In the data rows, the value 128 means zero.
Some points, each followed by its number:
[138 146 151 110 159 127 120 107 135] 0
[129 145 143 109 151 141 117  98 116] 1
[135 135 122 111 130 130 130 128 128] 2
[127 122 137 126 150 120 126 130 154] 3
[129 124 148 132 145 128 103 133 146] 4
[119 119 169 161 134 106  90 151 164] 5
[132 138 156 123 158 124 112 120 146] 6
[110 126 151 152 143 129  93 122 133] 7
[119 144 162 110 171 140  86  71 129] 8
[141 129 150 124 151 111 142 134 153] 9
[125 101 116 162  90 107 135 188 139] 10
[122 133 181 134 172 121  62 101 146] 11
[122 122  93 111 109 159 134 112  86] 12
[131 123  57 112  75 135 207 142  93] 13
[122 123  49 105  71 142 214 146  88] 14
[123 140 138 114 157 133 128 121 152] 15
[120 120 144 150 136 113 107 144 154] 16
[130 140 150 114 160 137  91 105 126] 17
[133 153 126  84 159 153 129  72  94] 18
[124 120 135 135 125 129 108 129 131] 19
[124 128 113 113 128 146 112  97  94] 20
[112 138 137 118 140 149 101  85 113] 21
[128 138 136 119 141 137 107  96 117] 22
[121 132 159 122 154 125  82 101 143] 23
[123 142 166 114 167 134  86  93 128] 24
[134 122 104 124 105 113 184 152 131] 25
[134 132 141 126 142 113 135 132 140] 26
[112 136 140 133 140 123  92 122 133] 27
[134 126 130 132 125 120 148 136 125] 28
[126 103 108 133  97 120 135 154 117] 29
[130 149 146 121 172 132  91  92 138] 30
[139 130 158 129 152 116 110 122 131] 31
[136 121 141 151 132 122 110 122 136] 32
[132 125  38 112  64 144 219 149  82] 33
[125 142 152 110 153 130 104 107 120] 34
[134 123 157 143 145 105 118 163 170] 35
[132 136 152 127 149 124 104 117 147] 36
[121 135 129 114 135 134 117 110 128] 37
[135 120 117 136 106 120 149 149 131] 38
[112  96 127 166 103 123 120 169 131] 39
[127 117 127 141 120 130 126 135 135] 40
[119 125 115 133 101 132 140 140 125] 41
[126 120  36 113  64 141 210 139  80] 42
[123 127  74  98  91 162 165 105  77] 43
[113 132  90 113 109 167 129  89  98] 44
[123 111 110 150  90 117 160 168 132] 45
[131 117  39 128  70 141 219 156  92] 46
[129 136 110  93 124 152 126  87  94] 47
[130 137 117 117 121 126 143 133 127] 48
[134 147 104 108 141 132 163 116 119] 49
[137 118 144 135 133 121 120 130 142] 50
[115  95  65 150  41 131 201 174  91] 51
[115 115  89 141  83 119 162 162 118] 52
[128 122 161 139 141  99 112 158 168] 53
[130 112 187 148 153 110  69 132 172] 54
[125 135 112 122 125 139 115 103 106] 55
[130 118 144 147 124 111 119 150 146] 56
[126 126  82 132  99 135 155 130  88] 57
[125 101  92 157  71 120 158 182 121] 58
[133 122 149 144 142 124 112 118 141] 59
[128 118 181 151 153 115  68 127 164] 60
[140 136 153 108 172 129 118 102 145] 61
[132 120 166 164 144 113  92 148 154] 62
[137 148 153 107 172 137 108  99 137] 63
[119 147 118  95 145 160 118  73  86] 64
[138 133 151 118 155 121 126 134 153] 65
[133 142 103 111 125 130 170 131 116] 66
Which five points above are nearest to each new point, looking only along the 3 directions in which the numbered points spread most? Their numbers follow each, nearest first.
[135 122 170 143 146 112 100 134 159] --> 62 4 53 16 5
[124 133 155 117 163 128 119 117 148] --> 6 31 36 15 0
[140 125 121 132 121 118 150 139 134] --> 28 38 48 41 40
[118 127 134 140 132 127 110 120 120] --> 19 32 27 37 59
[118 119  78 131  77 141 167 141  88] --> 57 52 13 43 12
[156 141 146 102 159 110 154 127 153] --> 9 65 15 26 3
[122 120  69 134  83 144 173 142  95] --> 57 13 52 14 43
[138 123  91 132  97 124 180 148 123] --> 25 52 38 45 66
[115 128 132 121 138 143  87  97 110] --> 21 22 20 55 34
[120 128 143 129 140 135  92 124 130] --> 27 7 59 32 4
[128 149  89  95 108 148 175 112  85] --> 43 12 66 57 49
[122 118 165 152 144 121  84 125 141] --> 7 62 4 27 60
[143 126  98 116  95 128 173 147 117] --> 25 66 52 57 38
[129 112  82 127  85 119 178 156 114] --> 52 25 45 57 58
[135 132 161 122 159 131  84 118 144] --> 23 36 31 6 17
[120 118 114 137 115 132 137 134 123] --> 41 40 28 38 29
[111 132 123 120 124 153 122 100 115] --> 55 20 37 22 21
[116 101  62 152  61 125 183 184  93] --> 51 58 52 46 13
[125 147  91  89 130 154 163  85  96] --> 47 44 49 12 43
[131 133 135 129 129 116 145 136 124] --> 28 48 2 26 40
[112 126 116 133 111 146 111 117 103] --> 55 20 19 12 37
[138 132 145 111 140 122 141 131 141] --> 26 3 15 9 65
[130 119 135 155 114 117 125 159 141] --> 56 40 39 16 38
[113 105  68 135  79 130 171 159 103] --> 52 57 58 51 13
[117 127 110 131  99 133 132 133 114] --> 41 29 40 48 38
[121 138 125  99 150 143 131  95 111] --> 1 22 37 47 55
[135 129 134 123 124 128 133 142 131] --> 28 40 2 48 26
[145 128 129 138 124 119 142 144 136] --> 28 38 40 26 48
[118 131  99 122 104 134 159 128  98] --> 57 66 12 41 48
[136 115 115 136  98 124 146 154 134] --> 38 29 41 45 28
[133 128 149 128 137 118 114 138 131] --> 50 59 4 32 3
[122 122 107 122 122 127 143 132 125] --> 48 28 41 2 38
[140 162 125  78 169 152 137  60 118] --> 18 64 1 47 63
[126 131 129 130 129 141 132 132 121] --> 2 48 40 28 37
[141 145 164 127 164 110 108 122 159] --> 6 65 36 31 61
[122 116  89 142  79 125 178 171 114] --> 52 58 45 25 29
[139 151 132  95 168 141 127  89 125] --> 1 63 0 18 61
[113 125 184 141 165 125  57  96 153] --> 11 60 23 54 24
[131 136 156 116 158 130  92 100 129] --> 17 30 34 24 23
[127 121 138 150 126 125 109 125 126] --> 19 32 40 27 50
[123 121 111 144  95 126 140 155 120] --> 29 41 38 45 52
[128 124 130 125 132 127 114 131 120] --> 19 40 37 32 50
[129 129 131 137 139 127 126 132 138] --> 50 26 3 40 32
[140 142 164 126 168 121 111 118 157] --> 6 36 31 61 65
[126 101 120 166  88 108 152 184 150] --> 10 45 58 39 29
[130 137 126 117 137 130 131  97 126] --> 37 2 1 22 55
[138 110 138 146 120 111 134 150 152] --> 56 16 40 50 38
[117 127 101 125 103 141 132 121  92] --> 12 57 44 55 41
[126 130 158 122 159 134  79 113 122] --> 23 17 24 30 34
[133 151 139 103 178 133 114  92 126] --> 63 0 1 61 34
[139 135 147 114 153 118 126 117 139] --> 15 0 65 6 3
[140 126 129 119 137 131 130 119 133] --> 2 37 26 15 48
[102 130  99 105 108 157 112  85  84] --> 44 20 12 47 55
[127 123 131 148 119 122 119 147 124] --> 40 19 56 32 50
[117 125 142 132 130 135  99 116 120] --> 27 19 7 32 37
[130 130 137 119 139 133 120 120 132] --> 37 2 15 59 50
[109 137 101 119 112 148 120  94  84] --> 44 12 20 47 55
[124 117 146 133 134 126 121 133 139] --> 50 32 59 19 4
